Each path below is one point turned by a fixed rotation once a step. After each direction that follows a path, write how fast that rotation turns it, in degrees per step (0 if it stays still).
Each turn is a multiple of 5 degrees from 10 to 175, or 0.
Each row of a path follows its step; steps can be skipped.
Path 1:
step 0: [-24   1 -37  40  10 -21  39  14 -12 -19   0 -17  -3  32  23 -30  25 -17
  12   1 -15  -7 -24   1  18]
step 1: [ -6 -24 -27  -5  25 -26   2 -21 -10 -11 -11  31 -11  21  18 -38  -5  30
   3 -36 -42 -21   1 -13   0]
step 2: [-23  34 -33 -27  14 -16  24 -11   4  25  -8  17  -2  25  -2 -12  -7  -9
 -53 -31 -12  11  20 -16  -3]
step 3: [  9   7  22 -10  17   1 -19   1   5  24 -13  -7  19  -3  26 -23  41 -13
 -43 -25   2 -19  23 -39  27]
step 4: [-27  38   4  10  19 -18   1 -10  -9  -9  31 -23  -2 -12  23  -5  11 -31
  12  17 -11 -16  33 -31  45]
step 5: [  2 -33 -42   6   3 -19 -12   2 -20 -12   7  -8 -10  28  -9 -23   1   4
   6  20  10 -27  12 -21  63]
step 6: [ -7 -22 -32  -9  14   0  -2 -21  -4  15  26 -24 -15  25 -15  16 -30  18
 -12 -18 -51  12  -6 -36  23]
step 7: [ 10   3 -10   2  -2   5  19  -8  -2  28   2   6  12  44 -16  -1  53  10
 -31  -2 -23  44  -7 -24  22]
step 8: [  1  -7  33  43  30 -33  14  -4  17  19   7 -19   4  16   5 -19  39 -23
   1 -17 -36  -2   5 -25  -8]
step 9: [-34  25 -26  34  10 -21  10 -39  -5 -16 -26  16  -9  24  -1 -21  29 -13
  25   1   0 -26  11 -26   3]
Directions:
[ 10  -2  -3 -13   0   8   4   2  -4  -8   4  -6  -1 -18 -16   8  10  -3
   5  -1   3  -8   0  17 -15] | 0
[ -4  10   6  -1 -18   3 -17   5   5  -9  -7   2  -9  -3  -8  -2  -2 -16
   0 -11   0  -7  14  -5   6] | 55
[ -5  12   0  -5  -1  11  -3 -24   0  -4   3   8   2  -9   7   7   0   9
  14   4 -15   6   9  -6  -3] | 145
[  2   3   6  10  16  -7  -2  -5   9  -2  -8   4  12  -7  -3  16   7  -9
  -5   8  14  -5   7 -14  -7] | 70
[-22 -18 -13  -7  -4 -13 -10  -1   3  -4   2  11  -3  -7   3   5   3  -8
   6   5  -1  -3 -12   0   1] | 80
[ -7   0 -19   6  -2  16   2   4   0   1 -20  -1  -3   0   1  -5  11   0
  -6  17   4   9  10   6   2] | 160
[  3  -2 -13   6 -11 -12  -3 -18   5  15   4  -6  -4  -4  -7 -11  -9   7
   0   0  12  -6   9   0 -11] | 95
[  3 -12   4  14  -7   4  -3  -3   2   4   4  -7  -5  13 -22  12   7  -2
  13   6  -8  12  -4  -6   1] | 40
Path 2:
step 0: [ 28  -2  46 -30 -27 -29 -10 -11  19  18  24  19  17  34  -6   9   8  -5
  15  33 -12  30   2 -11  15]
step 1: [-10 -10 -25  -5 -14 -15   8 -35   5 -12  -3   9 -14 -28   6   5 -19  32
 -10  40 -38 -10 -31 -25  39]
step 2: [-14 -10  45  43   2 -29  12  -3  25   8  13  -4  24 -29  20  38   1  -4
 -28  -9 -18 -22  25  -4   0]
step 3: [-23 -15   8 -10   7   3 -25   5  13 -16  -2 -10 -13  43  61  23 -38 -30
  -8   6  -6  17 -14 -13   7]
step 4: [-25  31 -30  14  -4   1  50 -40 -17 -13  -3 -16 -11 -13  21   9 -14 -15
  -5  -2 -15   8  -6   5 -49]
step 5: [ -4 -19  40 -27   7 -22 -16  -8 -11  13 -21 -26  28  14 -12   8  23 -15
   6  -5 -11  14   7 -18 -63]
step 6: [-17 -10 -28 -30   5 -16   4  19 -13 -14 -22  -1 -18   7  -9 -35 -39  24
  -1   5   4  -2  -3 -63 -12]
step 7: [ -8  22  20  17  14  -8  48  15  34  -3  14   2  15 -13 -32 -39  -3 -16
   1  20  -9 -20  41  -7 -19]
step 8: [ 10 -28  34 -24  -2  24 -35  18  27 -13 -10  -9  -6 -14   8 -25 -21 -22
  43  32 -21  19   6   4  12]
step 9: [-22   3  -5  44 -38  22   4  -7 -12  -5  -9  33 -30 -56   1 -16 -29   9
   1  15   9   9  -8  -2 -11]
Directions:
[ -1  -4   8  -1 -13   1 -12  10  -6  -5   3  16  -8   1   3   4  -6   8
 -11 -18   4   3  15 -10  -6] | 110
[ -4  -4 -21  -1 -13  13  12  -7   3 -10   0   5  15 -11   6  -7  -1   1
  -7  -4   7   1  -4 -11   4] | 140
[  3   4   9   8 -11 -12  -7   7  -1 -10   9   4   6  -8   4 -22   3  10
   1  13  -5   6  -2   6  12] | 45
Path 3:
step 0: [ 19  -9   4 -22  -5 -30 -11 -28 -15 -26  18  25  -9 -15  32  19 -45   1
  16  24 -29  13 -16  26   1]
step 1: [-27  30 -16   1  12 -34 -10 -35  26   7  -8  23 -28  -9 -25  21 -21 -41
  14  10  -2   4 -17 -19  16]
step 2: [ 19  10 -32   8  -3   4 -18  -4  20 -53  -1   3  25 -21  -4  16 -29 -13
 -11 -12  24 -24 -35   9  36]
step 3: [ 23  23 -19 -56 -15  21   5   4  -2  -3  23   0  -1  20  17  29   4 -45
  11  11 -17   5 -31  -6  21]
step 4: [  1 -13  -5 -29 -33 -28   8 -24  16 -30  19  21 -29  25 -17 -19 -25  -3
   7 -17 -29 -27   2  -1  33]
step 5: [ -9  -5   1 -12  23 -20 -10  -2   0 -47  24   5 -25   6   4   4 -33 -17
 -26  42  19  29 -11 -27  26]
step 6: [  7  10  14 -18 -39 -39  -5  23  34 -21 -35   5  -9 -11   2  32  -7 -34
  -5 -15  12  21 -22  -2  17]
step 7: [-17   6  -7 -12   0   0  22  -1   3 -15  35  18 -17 -19  34  21  -9 -29
 -17 -15   4 -15 -12  51  41]
step 8: [ 24   1 -29 -39  33 -29   2  21   4   6   2   6 -38  19 -31  23 -18   3
  13   7 -11  -5 -22  19  32]
step 9: [-27   1  27 -29 -19   5 -28 -19  23 -33  20  -3  -7  -8 -22  16 -39  21
  20   6  -1  12 -37  15  19]
Directions:
[-11  16   8  -5   4   4   6 -10 -10 -14  13   5  11  -1   4   9   1  12
 -16   5  -1   0   0   6  -7] | 160
[ 12 -12   7   4 -10   8   3 -13  -5  -2  -8   0  -6 -17   2  -5  -5  15
 -11  -6  -3  -3 -12   0  10] | 160
[  4  -1  -2   0 -15  12   3  10   8   4  -3   9  20  -5   4   7   5  -3
  -3   9  -6   8  14   5  16] | 95
[ -1   3   3   2  15   2  -9 -10  -3   5  -6   2   9 -15  -3  10  -2   7
  26   3  -6  -3   0  10   1] | 35
[  3   6  -8  11  -3  -1  14  -1 -10   5   6  12 -18   0 -11  -1 -11   2
   1   9 -13  -4  14   5   0] | 100
[  2  -8   9   3  -5 -17  -1 -11  -4  -9  -9   8  -7  -4  15   3   8  -3
   3  10  10   6  17  -4  -3] | 65
[  1   6   5  13 -10  -1 -17   3  -6  -3  13  -6   2   1   8 -18  -6  -3
   5   8   6  -4  -2  18   5] | 155
